The rows of Z fall into several groups, and each row is roughly a mix of its group's hidden directions; some rows fit no group.
Z:
-8 0 -12 2 2 -23 -17 9 -3 10 -10 3 9 -8 14 -21 -14

8 5 1 -6 -11 -7 -9 5 -14 24 17 22 16 -12 -1 -1 2

9 15 -10 -3 -17 -12 5 -4 -9 -3 10 -9 -2 -22 -14 -20 -10

8 -2 19 -9 0 17 2 12 -5 -19 -16 11 0 8 -15 18 -6

-5 7 -12 2 25 -16 -11 7 17 4 -7 1 2 -19 14 -13 -3

7 -5 2 9 -18 7 8 -17 -9 19 27 -1 0 9 2 9 11

10 -5 14 -1 -7 15 10 -17 -5 9 21 3 1 6 -6 22 17

18 14 1 -1 -4 0 8 -2 -21 -15 -19 -10 -9 0 4 -14 -18

0 10 -12 15 0 -3 -5 9 -1 -6 1 -9 -5 -2 22 -32 -8

-1 -19 14 14 -2 14 -7 2 -3 1 -4 4 8 28 17 10 -1

-9 -6 0 -19 -14 -21 -14 -1 -10 11 -2 5 -9 -3 -22 15 -1

21 -1 16 8 6 14 -1 4 -10 10 -2 21 5 10 9 22 -4

4 -3 3 11 0 -9 -11 -12 -4 5 11 -15 9 -4 27 -24 -1

19 -1 8 10 -8 13 5 6 -14 -1 -11 13 -9 17 -4 20 -15

-5 -1 -5 -5 -7 -12 -11 2 -13 28 12 15 19 -3 12 -10 6

11 9 -6 -2 -15 -7 7 -16 -17 24 22 3 6 -9 0 -3 7

3 5 -2 1 20 -19 -14 0 4 3 -8 -4 7 -20 20 -18 -8

-4 -5 13 -6 4 17 -3 14 10 -10 0 15 -7 9 -16 27 9

0 -1 8 -9 -9 12 16 -20 0 -7 19 -15 -6 1 -14 8 20

-22 -12 -4 -13 -16 -18 -7 -14 -6 5 4 -17 8 2 -4 -14 6

-2 2 -5 -1 21 7 9 8 4 -2 -28 10 -12 15 6 18 -3

-7 2 -2 -5 -25 6 3 -2 -18 8 22 1 12 7 4 -20 11

-5 10 -13 2 8 -11 0 -7 3 0 4 -16 5 -14 19 -31 2

-7 15 -19 -5 4 -16 1 5 11 -6 1 -9 -7 -25 -10 -20 -4

11 3 2 0 -16 6 13 -20 -23 18 15 -2 4 11 9 1 8

1 2 5 -14 -20 -1 5 -17 -26 12 13 -4 11 5 3 -10 11

-5 -2 -1 0 -23 4 4 -8 0 8 34 -3 6 -4 -12 -3 16

4 10 -8 1 -2 21 19 9 -9 14 4 24 4 15 3 9 10

14 -8 19 10 -19 19 0 2 -6 -3 19 9 19 4 -6 4 -1

1 -11 11 -9 -20 9 7 -12 -23 8 1 3 13 21 -4 10 4

17 2 11 13 4 14 -2 21 10 -15 -4 15 -3 -5 -12 13 -15

2 -2 -10 14 4 -7 -7 6 9 29 14 21 2 -5 4 15 1

-4 0 -2 2 1 12 0 29 2 -10 -20 21 3 12 -6 6 -13

-3 15 -17 9 3 -9 -5 12 8 -9 2 -9 -10 -15 8 -28 -8

9 3 9 -10 -26 9 7 -4 -25 8 13 10 7 7 -12 6 4

5 -5 1 13 17 2 -6 16 11 -2 -22 14 -6 7 3 18 -17

-9 10 -14 0 3 -7 5 -3 17 -12 10 -19 -10 -19 -6 -20 6

-6 -7 1 -2 -24 -12 -20 13 -8 11 13 16 10 -5 -14 -2 -7

5 -8 5 11 -10 2 -13 13 -9 21 8 25 13 11 9 9 -5

-12 -5 -5 -9 8 -29 -19 -12 -3 12 -8 -12 -12 -4 11 -2 0

-2 -9 16 -1 -5 16 0 -8 0 6 26 4 18 6 8 3 22

9 -9 18 3 10 6 -11 1 -9 14 -3 17 18 11 21 11 2

18 -1 3 23 12 8 0 3 -2 13 -3 13 5 10 25 8 -9

-1 4 6 -24 -18 -6 3 -10 -14 2 11 0 10 -13 -24 0 8

5 -4 10 -17 -7 9 15 -12 -17 6 -7 7 5 13 -15 24 7

4 -8 13 -8 0 5 0 0 5 2 0 13 -3 0 -24 35 4

-11 -11 4 12 7 10 -1 -3 28 -17 13 -18 -10 2 -1 2 12

-7 -3 -10 8 22 -10 -11 15 25 8 -7 13 -7 -8 1 14 -3

10 -5 7 7 0 9 -3 16 -7 8 -13 25 2 16 0 22 -12

-11 -4 -4 5 -15 7 -8 16 -5 15 18 20 17 10 9 -8 7

-6 -14 9 -11 15 -10 -5 -14 14 13 2 2 17 -11 -7 19 12

13 -8 22 -1 14 14 -3 -2 1 4 -1 14 5 6 3 29 8

-3 13 -17 1 -2 4 5 14 -16 18 -4 19 4 12 19 -12 1

-9 2 -12 -7 -14 -26 -18 3 -8 21 9 7 -3 -12 -6 -6 -3

-13 -6 -4 3 22 -2 1 -15 19 4 5 -15 0 1 20 -4 19

5 10 -3 -5 -22 -6 -1 -2 -20 9 18 1 14 -10 1 -24 0

-7 -8 5 -7 10 10 1 12 1 -2 -23 15 -4 21 -3 24 0

-2 -10 4 10 3 2 -13 23 11 -15 -19 9 -7 8 -7 11 -18

-2 -6 1 -1 -8 -4 -13 9 -18 24 -2 24 5 16 9 11 -2

0 -8 8 12 17 -8 -22 3 24 4 16 2 3 -17 8 5 4

9 -10 15 2 -9 13 4 -16 -8 14 19 5 5 11 0 21 15

-2 -8 12 -9 -17 17 11 -11 -17 2 7 0 3 24 -3 11 14

8 7 -2 -14 -13 -10 2 -5 -30 18 -6 11 15 -1 2 -7 -6

-9 -11 0 -8 8 -12 -9 -8 -7 29 -4 11 14 9 15 10 9

-2 3 -9 12 11 -5 -6 20 20 -18 -13 -1 -3 -13 -4 -11 -18

14 -5 17 4 0 17 1 8 -1 -7 -6 14 -6 11 -11 29 -5

-15 3 -14 7 -15 3 7 5 5 -19 2 -19 -10 5 -4 -25 -4

-4 -2 -3 -2 -14 -7 -3 -13 -7 21 28 -1 15 -6 6 -12 14

19 13 11 -6 -20 11 6 -3 -17 -8 19 1 1 -11 -15 -6 1

-5 6 -12 -9 -21 -19 -12 8 -15 17 9 11 -1 -9 -10 -9 -6

-4 -19 16 -6 1 11 7 -13 0 4 -5 2 10 18 -5 27 10

-8 -5 -4 4 18 -3 -9 18 7 0 -27 12 -6 13 11 9 -10

-11 6 -13 1 3 -8 1 -3 20 -11 12 -19 -7 -20 -7 -19 6

15 -9 19 7 -3 18 0 -2 -12 8 4 15 7 18 8 21 2

15 12 -2 10 1 4 8 -11 -15 1 3 -11 3 1 27 -24 -3

-4 10 -18 3 -16 -12 -5 11 -1 12 18 7 6 -16 -5 -21 -4

-3 3 -4 2 2 -19 -27 22 2 -1 -9 10 -14 -9 0 -3 -16

17 7 13 -8 20 -3 -4 -6 6 0 -1 6 -12 -18 -9 26 4

9 3 7 4 4 18 7 15 -1 -21 -21 6 -11 13 -7 12 -13

6 -7 11 -9 4 5 3 1 -8 8 -16 18 4 11 -11 32 -2

-6 1 -7 12 7 -13 -16 2 15 0 14 -10 4 -17 15 -24 0

-8 -5 -10 9 -9 -13 -15 16 -7 5 -11 6 12 4 12 -21 -19

-12 -3 -7 3 16 -14 -14 2 5 9 -7 -1 12 -1 29 -18 1

-8 -8 13 -10 -3 22 12 3 8 -16 0 3 6 12 -19 16 13

1 8 -8 6 18 -10 -1 1 19 -18 -9 -17 -15 -17 0 -11 -8

7 -2 13 -3 -18 -1 -3 -19 -18 1 19 -15 10 -1 7 -17 5

-7 3 -14 10 13 -9 -8 16 8 -8 -22 -3 -5 0 15 -17 -16

-5 -7 4 4 13 5 -2 7 28 -12 2 1 -13 -6 -18 22 4

7 -6 12 -16 -2 -5 5 -24 -21 16 -7 0 7 8 0 18 6

8 -4 12 -4 -14 4 5 -23 -11 12 26 -5 6 -1 -4 8 16

-4 -7 5 1 -20 4 -4 -5 0 11 34 3 13 -3 -6 -2 15

-7 3 -3 -10 -5 -14 -2 -14 4 -13 7 -26 -5 -18 -8 -20 3

0 -3 -4 12 2 -14 -22 15 -2 10 -4 10 11 -4 20 -16 -15

-15 -6 -2 -6 12 1 7 -7 16 -20 -15 -22 -16 6 -7 5 5

8 4 11 -1 4 -1 -14 3 -13 5 6 7 22 -6 26 -22 0

-11 -11 10 -17 -6 5 -2 -3 -13 11 -5 12 1 22 -5 23 14

-10 8 -12 -1 4 -3 2 17 17 -23 -10 -7 -4 -13 -12 -18 -9

6 9 -11 6 -5 -10 -9 18 6 13 13 21 2 -21 -14 1 -9

-4 2 -7 -1 -18 -4 2 -12 -6 16 30 -4 11 -8 1 -16 13

9 9 2 10 10 -7 -15 -2 12 3 25 -4 -5 -24 12 -12 6

2 -7 6 8 9 11 9 -18 14 10 24 -5 7 -1 7 11 21

-12 0 -6 -1 -9 0 5 -8 15 -14 20 -23 -8 -10 -13 -14 11

-1 -16 14 13 13 15 -7 9 13 -10 -10 5 -3 19 10 18 -2

-14 -14 1 -9 -2 -1 1 -12 -11 22 -2 6 10 22 10 13 15

2 1 5 12 0 3 -8 -10 11 -4 30 -16 -4 -10 13 -15 13

-6 -7 -1 21 16 1 -14 9 27 -10 6 -8 -6 -4 15 -7 0

-4 6 -12 11 27 -6 -4 11 19 -6 -15 -3 -6 -8 17 -10 -7

0 -10 15 -7 19 4 -8 -6 -1 14 -5 12 7 11 15 22 14

-16 1 -19 7 -14 -9 -6 11 -1 12 11 4 12 -1 9 -27 -1

5 -1 5 -9 -13 -7 -3 -15 -24 26 13 9 9 4 6 6 9

-10 3 -15 12 19 -7 -7 13 20 -7 -10 -5 -1 -7 15 -18 -7

-13 7 -16 3 -4 -8 -4 4 7 3 16 -7 9 -12 9 -32 5

-16 1 -20 7 -5 -10 4 -9 12 3 16 -20 -7 -6 3 -21 9

2 1 -4 3 -17 -2 2 -13 -13 21 27 0 12 -1 9 -12 11

-13 4 -21 10 4 -14 -3 1 7 4 0 -13 -2 -3 19 -28 -3

20 15 -8 4 5 -8 3 6 -18 9 -20 11 -7 -3 7 0 -22

-1 5 -3 -2 -11 -11 -13 7 -23 0 -10 -2 4 5 17 -27 -14

-17 -1 -19 10 -9 5 11 9 18 -14 1 -11 -18 8 -15 -5 -1

-7 -4 -5 -10 0 -16 -7 -8 -10 33 5 14 12 0 7 7 10

2 0 9 2 -19 23 13 -2 -9 -22 6 -12 -2 17 -5 -9 4

-23 -1 -12 -11 0 -15 -3 -2 15 -10 1 -19 -2 -13 -10 -18 6

-14 -6 -15 -10 -16 -11 9 -11 -7 24 6 3 -3 9 -14 13 9

-10 3 -8 -3 9 -16 -14 -2 -1 15 5 -2 12 -9 25 -23 6

-2 18 -18 0 13 -15 -1 5 10 -3 -2 -6 -6 -24 4 -22 -4

11 11 -2 7 15 -3 -7 15 20 -8 2 8 -13 -25 -11 7 -8

0 10 -19 17 17 -6 1 13 22 -1 -3 1 -5 -16 6 -12 -10

-1 3 -7 17 8 -1 -7 17 15 -17 -9 -5 1 -7 9 -22 -17

-7 1 -4 -18 17 -9 13 -21 12 4 -1 -12 7 -17 -8 4 17

2 -1 4 -17 -4 6 15 -3 -9 1 -14 9 -1 8 -25 26 2

-2 -5 4 8 1 15 7 -13 -3 7 15 -7 9 16 26 -9 18

13 18 -8 -2 -5 -2 5 18 -10 -9 -15 11 -8 -11 -14 -5 -21

Here is one row of each group, with its name. Which group are the others in?
14 -12 15 14 -3 14 -3 5 2 10 9 20 11 8 -2 25 -3 => (49)
-17 0 -12 -2 -1 -9 1 -12 11 5 19 -17 4 -10 6 -21 16 => (110)
7 2 1 -12 -13 -10 -1 -8 -18 27 12 16 9 -7 -10 12 4 => (13)
-2 -3 2 11 28 2 -3 -7 26 -5 5 -12 -3 -7 18 -1 11 => (122)

-4 9 -5 -9 8 -6 -5 0 11 14 21 9 -15 -17 -10 14 19 => (13)
9 -2 10 -3 22 8 4 1 4 4 -17 15 -3 6 -1 32 1 => (122)
19 12 10 0 -15 14 6 7 -5 -12 16 8 -7 -11 -23 6 -2 => (13)
-12 7 -14 -5 -16 -8 4 -9 -8 3 15 -16 1 -3 5 -29 9 => (13)
-10 3 -12 13 17 -5 -4 6 23 -11 -2 -14 -6 -8 14 -20 -2 => (122)
-9 -16 10 -6 -7 15 14 -15 5 -7 2 -11 2 18 -13 17 14 => (122)
-5 6 -11 0 11 -15 -10 15 0 -7 -29 1 -12 0 5 -7 -19 => (49)
-2 6 -20 13 -17 -8 3 15 5 -5 1 -1 -1 -10 -16 -17 -21 => (13)
-1 -11 14 -7 -11 13 3 -9 -10 13 15 10 10 15 -3 19 18 => (49)
8 -1 11 -4 -25 4 1 -13 -17 6 26 -2 12 -3 -6 -6 7 => (49)
3 -15 17 1 -2 9 -6 8 -5 -11 -19 7 -3 21 -6 22 -10 => (110)
-3 11 -9 -15 12 -19 -6 10 0 -7 -23 1 0 -19 -6 -11 -13 => (110)
